Named moves (each a turn or a mirror), then the moves between two rows, first move first; the first pair answered:
C:
55 -4 -47 47 43 -116 144 22 249 -147 -11 -14 -98 214 -115 13 30 21 155
 -5 66 -7 100 128 28 -308 -97 -106 -208 80 135 76 -144 -193 52 -71 -185
 -85 -102 => 29 -6 120 124 61 -105 68 2 137 -90 29 -168 -142 335 -49 -53 176 -235 130
 -30 38 -15 137 126 38 -238 -84 -109 -42 -38 127 -139 -138 -120 116 -47
 18 -51 -57
-29 140 21 -68 -124 189 -37 166 113 67 -134 -123 69 70 -56 53 132 132
 -58 -124 17 77 78 -29 21 -201 -159 -71 -103 49 171 -53 -291 54 42 -142
 -104 72 -276 => -40 142 76 -38 -105 187 -72 166 68 71 -115 -182 49 115 -30 29 202 21 -59
 -141 9 82 93 -14 26 -182 -159 -68 -25 4 162 -135 -292 79 63 -139 -24 76
 -259
95 92 8 88 -20 -53 57 -58 17 -62 72 -10 40 -4 35 69 55 53 24 79 21 -29 9
 25 47 -58 3 -21 -5 -77 50 -33 -117 -26 23 -71 18 -52 22 => 92 95 10 101 -25 -54 63 -54 12 -57 56 -5 33 1 40 68 42 62 10 79 30 -40 1
 12 51 -51 9 -20 -8 -81 43 -43 -125 -22 21 -66 9 -43 20
8 -156 113 30 -66 -57 -68 6 6 -33 39 -57 -141 -56 91 -106 -56 -121 -24
 -35 -99 -49 -72 10 -37 59 146 36 -31 50 -34 72 72 55 -22 146 63 -1 96 => 23 -153 36 5 -86 -51 -34 13 46 -44 29 11 -126 -118 61 -94 -112 -11 -10
 -14 -78 -49 -72 28 -44 27 141 40 -101 92 -35 155 76 16 -33 142 -29 -7
 72
B:
-85 -11 163 34 137 236 -13 13 -123 125 -49 -159 54 -123 2 113 12 -32 137
 -131 -66 95 34 48 -40 -144 103 20 -79 18 103 -70 111 71 -179 71 139 -43
 -11 => -62 -10 172 62 93 236 -5 26 -36 99 -86 -140 -30 -136 54 142 12 -41 60
 -121 -113 68 6 0 -53 -206 111 0 -99 52 141 48 96 20 -186 65 164 -33 -49
37 -139 146 47 -257 65 -157 58 -4 233 -140 -159 -67 -62 -8 -11 223 56
 -105 -185 -190 34 -148 43 -108 -43 17 2 -97 46 74 43 -100 9 -6 -77 -98
 8 -129 => 108 -93 110 18 -69 27 -169 -45 33 156 -218 -71 -148 46 80 34 291 -13
 -221 -31 -260 73 -139 20 -83 0 -118 -35 22 7 42 -68 -9 -25 12 -157 91
 -28 -155
152 78 112 174 53 -44 -20 97 287 -87 -45 11 -184 29 327 -46 8 -137 -259
 155 -150 -117 -63 -67 71 -29 110 -63 33 -20 -16 226 6 -139 -50 64 237
 50 45 => 95 133 57 56 285 -1 -31 -13 -68 -61 35 -33 69 140 165 -84 28 -155 -26
 196 0 -16 24 88 104 231 -18 -2 213 -159 -173 -281 71 98 18 31 288 -56
 198
14 126 74 94 -11 82 10 -144 103 -77 40 93 63 134 -134 1 -20 -137 -117
 -144 -16 -75 3 223 140 84 -128 46 63 -161 -71 -115 -56 4 -189 83 -61
 -274 4 => -16 94 101 110 -118 89 29 -80 108 -38 70 64 74 79 -176 -20 -49 -98 -83
 -213 6 -92 -14 215 133 40 -62 69 6 -144 -52 -17 -90 -16 -212 116 -158
 -241 1
K:
-133 -30 -110 -217 -232 69 -14 -7 144 50 -89 88 32 -113 -38 -4 -55 215
 22 -84 -14 -4 -40 -151 -13 -244 29 -58 -198 154 52 318 -136 -161 -106
 -48 -259 21 -134 => -174 -59 -95 -256 -246 67 -35 -36 112 58 -129 86 22 -62 -40 -17 -14 160
 10 -95 -19 6 -42 -184 -35 -255 14 -90 -157 159 43 312 -125 -192 -98 -70
 -217 31 -170
207 138 -36 144 251 -82 -55 -37 43 -63 -48 11 -29 -63 8 156 -69 121 -112
 142 -17 -20 -41 -10 33 96 33 15 149 -85 -39 -239 38 65 114 -59 154 -52
 -52 => 148 113 -9 72 237 -54 -109 -86 -9 -39 -105 -22 -50 -1 16 113 3 25 -125
 128 -26 3 -47 -68 19 69 -1 -18 211 -93 -40 -260 36 29 111 -94 225 -55
 -97
-42 -58 209 120 -109 6 -127 46 20 163 -4 -197 29 17 62 -166 85 -125 122
 -201 -23 -137 102 52 -138 7 17 3 68 -25 76 -79 -82 65 109 167 82 79 25 => 55 -30 170 191 -92 -21 -66 106 77 117 73 -151 35 -72 45 -121 -9 0 132
 -179 -6 -166 119 122 -108 48 34 45 -12 -16 82 -45 -93 117 109 183 -8 83
 86
-165 -212 159 -117 -78 92 -220 30 -139 -41 -120 67 -91 16 60 -83 92 -102
 -41 -68 -116 -87 -62 -163 -188 -59 55 -88 -12 77 -36 121 87 -145 -123
 113 71 115 -79 => 35 -121 73 70 -33 24 -66 173 -10 -133 45 145 -72 -186 13 18 -116 204 7
 -11 -94 -143 -34 14 -137 8 156 8 -210 91 -47 195 49 -39 -133 191 -141
 120 44
Y:
-90 -146 -76 -216 -1 -32 -89 -89 -68 -20 -45 113 -7 -29 -18 -17 11 46 74
 58 25 -4 -100 -95 -31 27 -109 -17 -47 171 -64 91 141 -20 -33 -42 -42
 -93 26 => 11 -108 -70 -87 -18 -63 -19 16 27 -43 49 110 -36 -134 -6 29 -81 168 75
 55 24 -75 -73 -25 -1 38 -18 41 -152 168 -42 160 81 31 -33 39 -145 -49
 82
-49 71 119 136 -67 -14 23 120 -97 95 261 -228 98 -36 -122 -99 32 49 237
 -200 100 -6 31 76 111 18 130 139 -117 -61 -89 -97 -126 242 -23 64 -55
 40 65 => -103 29 218 138 -108 -3 -30 102 -95 121 213 -280 9 44 -51 -140 156 -127
 159 -223 38 -14 22 -10 107 -39 134 92 -26 -69 -64 -87 -128 189 -6 50 77
 56 34
-114 -21 -142 -182 76 26 82 -73 -56 49 -88 111 229 -63 -150 0 -112 119
 97 68 95 30 -20 12 -20 46 -66 -17 -63 103 -83 -48 52 -86 -47 7 -163
 -123 -64 => 40 18 -2 124 -2 -19 172 116 110 8 71 38 98 -190 -65 61 -173 167 34 11 36
 -94 5 98 21 31 104 20 -178 83 -21 63 -37 -37 -26 124 -208 -5 25
-97 170 -49 134 90 92 145 -6 -28 -10 55 -75 95 47 -98 124 164 35 118 -21
 91 68 33 50 58 21 -38 57 -31 -135 -30 -194 -75 103 80 -115 -45 66 -45 => -70 171 8 201 67 84 155 35 6 -23 77 -102 53 34 -61 127 175 21 95 -32 73
 23 37 48 70 2 10 56 -41 -138 -5 -157 -95 115 85 -96 -21 102 -43
Pairs:
Each pair is two moves apart.
134 99 -6 90 252 -81 10 -55 -7 38 -1 -64 -115 131 30 85 -31 -42 -218 179
 -105 -105 83 -69 55 -9 -8 121 200 35 -105 -68 34 -158 -75 73 -132 19
 195 => 66 90 84 143 150 -47 8 12 -116 117 94 -183 -36 89 -54 23 -38 -78 -86 55
 -49 -123 110 -3 54 5 85 173 182 15 -116 -139 -36 -57 -55 142 -199 57
 267
B Y
-45 141 90 53 -19 175 -93 39 136 -109 81 44 -179 36 -10 8 255 -189 -126
 -68 60 5 148 10 41 -33 141 -4 -41 -173 116 118 -49 -117 -124 -79 188
 137 -199 => 12 200 -85 -70 200 155 -54 -72 65 -181 35 168 -75 66 -53 66 230 -80 -92
 86 103 78 171 71 63 78 -27 7 20 -192 57 -54 43 -74 -127 -164 187 42
 -175
C B
3 -86 -166 -211 -156 113 -51 -104 -21 149 -5 20 -16 48 -171 105 -44 -83
 19 110 34 44 36 -15 -83 97 -91 -128 1 -57 72 131 108 -42 -46 102 -189
 69 -28 => 136 -28 -180 -92 -84 49 2 -83 125 59 -3 82 -142 29 -63 186 -73 -32 -94
 194 -40 10 58 0 -48 84 -90 -129 -12 -53 78 184 118 -68 -52 101 -125 87
 -2
Y B
141 16 -148 22 111 33 44 79 71 2 -94 180 -8 -70 13 73 -18 167 37 105 46
 -25 30 5 -6 -40 65 70 -86 18 -62 131 55 28 -67 8 -83 78 72 => 4 -22 -128 -116 124 69 -56 -35 -50 47 -216 124 -11 83 45 9 138 -40 8 93
 30 43 22 -107 -35 -45 -28 6 85 -43 -80 9 104 -37 -64 -63 94 48 0
B K
173 75 -13 -40 -68 134 54 -40 75 153 142 -47 115 148 -6 100 -76 52 42
 128 77 32 -73 73 -43 46 -74 -72 62 -59 127 7 27 30 -6 -46 -162 -85 200 => 190 83 58 28 -98 126 40 -26 57 175 163 -93 76 179 36 82 -27 -36 28 107
 48 -8 -67 70 -35 50 -38 -64 101 -100 138 -30 20 40 12 -28 -96 -54 223
C Y
-6 -214 -343 -94 117 -72 -105 -134 -58 25 -34 73 8 -36 -6 150 -288 334
 259 328 -73 -98 73 -11 83 -193 -249 -39 -39 48 -35 -77 294 -171 -9 -65
 31 -122 -71 => -154 -303 -101 -52 -58 -21 -252 -156 -77 116 -114 -102 -177 136 157 52
 -29 -45 95 209 -172 -102 70 -179 44 -333 -211 -122 111 -15 36 -49 250
 -280 3 -82 299 -17 -180
Y K
-65 -47 92 1 -42 25 -44 4 -69 12 87 -182 -41 58 66 -73 82 -110 64 -123
 58 -13 53 31 18 49 4 45 5 -49 -41 -23 31 115 50 46 103 -4 21 => -130 -90 -38 -169 -97 49 -47 -46 -25 13 -30 -73 1 30 26 -65 48 -15 44
 -108 61 23 5 -60 -11 -57 -55 -2 -44 60 -13 143 47 -15 -11 -23 3 -49 -90
C K
-74 107 -154 -266 31 32 3 45 -35 29 -199 107 86 161 -25 28 185 143 0 54
 53 159 104 -85 29 -143 -224 28 83 11 132 -20 -64 -103 -35 -270 -38 -47
 -202 => 40 169 -208 -184 123 3 85 112 -51 -5 -58 125 172 55 -116 61 50 322 103
 82 124 144 139 66 63 -13 -172 95 14 -11 102 -99 -69 36 -26 -195 -165
 -60 -61
C Y
3 291 -78 65 -60 18 238 69 -78 21 -80 -326 13 107 -100 105 85 93 53 3 57
 -102 -15 2 -1 -158 -6 19 -17 -31 35 -225 -146 -42 -56 -193 34 -9 28 => -50 262 -54 49 -118 33 211 54 -45 39 -134 -331 -5 125 -57 85 109 34 30
 -23 37 -107 -30 -61 -10 -219 -5 -3 -25 -9 59 -142 -143 -104 -66 -197 61
 1 -17
B Y
